-57 -55 46 51 41 -41 60 28 -38
-35 3 26 -39 58 -56 -44 30 -60
27 -42 -39 29 6 -7 -41 -30 31
-37 38 -54 26 16 15 11 45 -40
41 -58 -33 -51 57 -40 55 -33 23
-26 34 24 -16 -17 8 -48 42 -40
-34 32 -60 15 -45 4 -47 -33 40
37 -29 -56 -50 39 -39 -21 -45 53
|
-37 38 -54 26 16 15 11 45 -40
-26 34 24 -16 -17 8 -48 42 -40
-34 32 -60 15 -45 4 -47 -33 40
-35 3 26 -39 58 -56 -44 30 -60
37 -29 -56 -50 39 -39 -21 -45 53
27 -42 -39 29 6 -7 -41 -30 31
-57 -55 46 51 41 -41 60 28 -38
41 -58 -33 -51 57 -40 55 -33 23

0 -27
-21 11
-22 4
-2 -47
-33 22
-34 -12
12 -17
-13 -14
-20 -6
|
-33 22
-21 11
-22 4
-20 -6
-34 -12
-13 -14
12 -17
0 -27
-2 -47

-10 5 -5 -19 -9
-16 49 -5 26 48
-13 25 -8 4 26
56 -38 37 15 -24
47 -30 32 11 -19
0 0 1 -13 -11
-10 45 -2 35 49
-7 39 0 32 45
|
-16 49 -5 26 48
-10 45 -2 35 49
-7 39 0 32 45
-13 25 -8 4 26
-10 5 -5 -19 -9
0 0 1 -13 -11
47 -30 32 11 -19
56 -38 37 15 -24

16 11 -12 18 7 41 24 19
-13 0 26 4 17 -3 -26 7
14 17 38 -10 20 -37 27 -20
-1 1 13 -9 23 1 27 -20
-16 -9 14 -16 32 5 20 -31
-25 -7 41 -16 49 -4 4 -30
-17 -6 37 -2 21 -21 -27 -4
-17 -1 38 -8 43 -1 3 -18
|
14 17 38 -10 20 -37 27 -20
16 11 -12 18 7 41 24 19
-1 1 13 -9 23 1 27 -20
-13 0 26 4 17 -3 -26 7
-17 -1 38 -8 43 -1 3 -18
-17 -6 37 -2 21 -21 -27 -4
-25 -7 41 -16 49 -4 4 -30
-16 -9 14 -16 32 5 20 -31

-43 -5 -12
7 0 32
19 3 -13
-48 -8 -29
-24 -26 20
-19 -38 37
-12 -39 23
|
19 3 -13
7 0 32
-43 -5 -12
-48 -8 -29
-24 -26 20
-19 -38 37
-12 -39 23

2 -8 18 12 18 -28 10 -18
12 -4 13 15 18 -55 25 -18
3 -40 22 39 22 -19 35 -39
1 -39 11 30 28 -12 40 -36
8 -14 13 0 35 -34 14 -15
|
12 -4 13 15 18 -55 25 -18
2 -8 18 12 18 -28 10 -18
8 -14 13 0 35 -34 14 -15
1 -39 11 30 28 -12 40 -36
3 -40 22 39 22 -19 35 -39
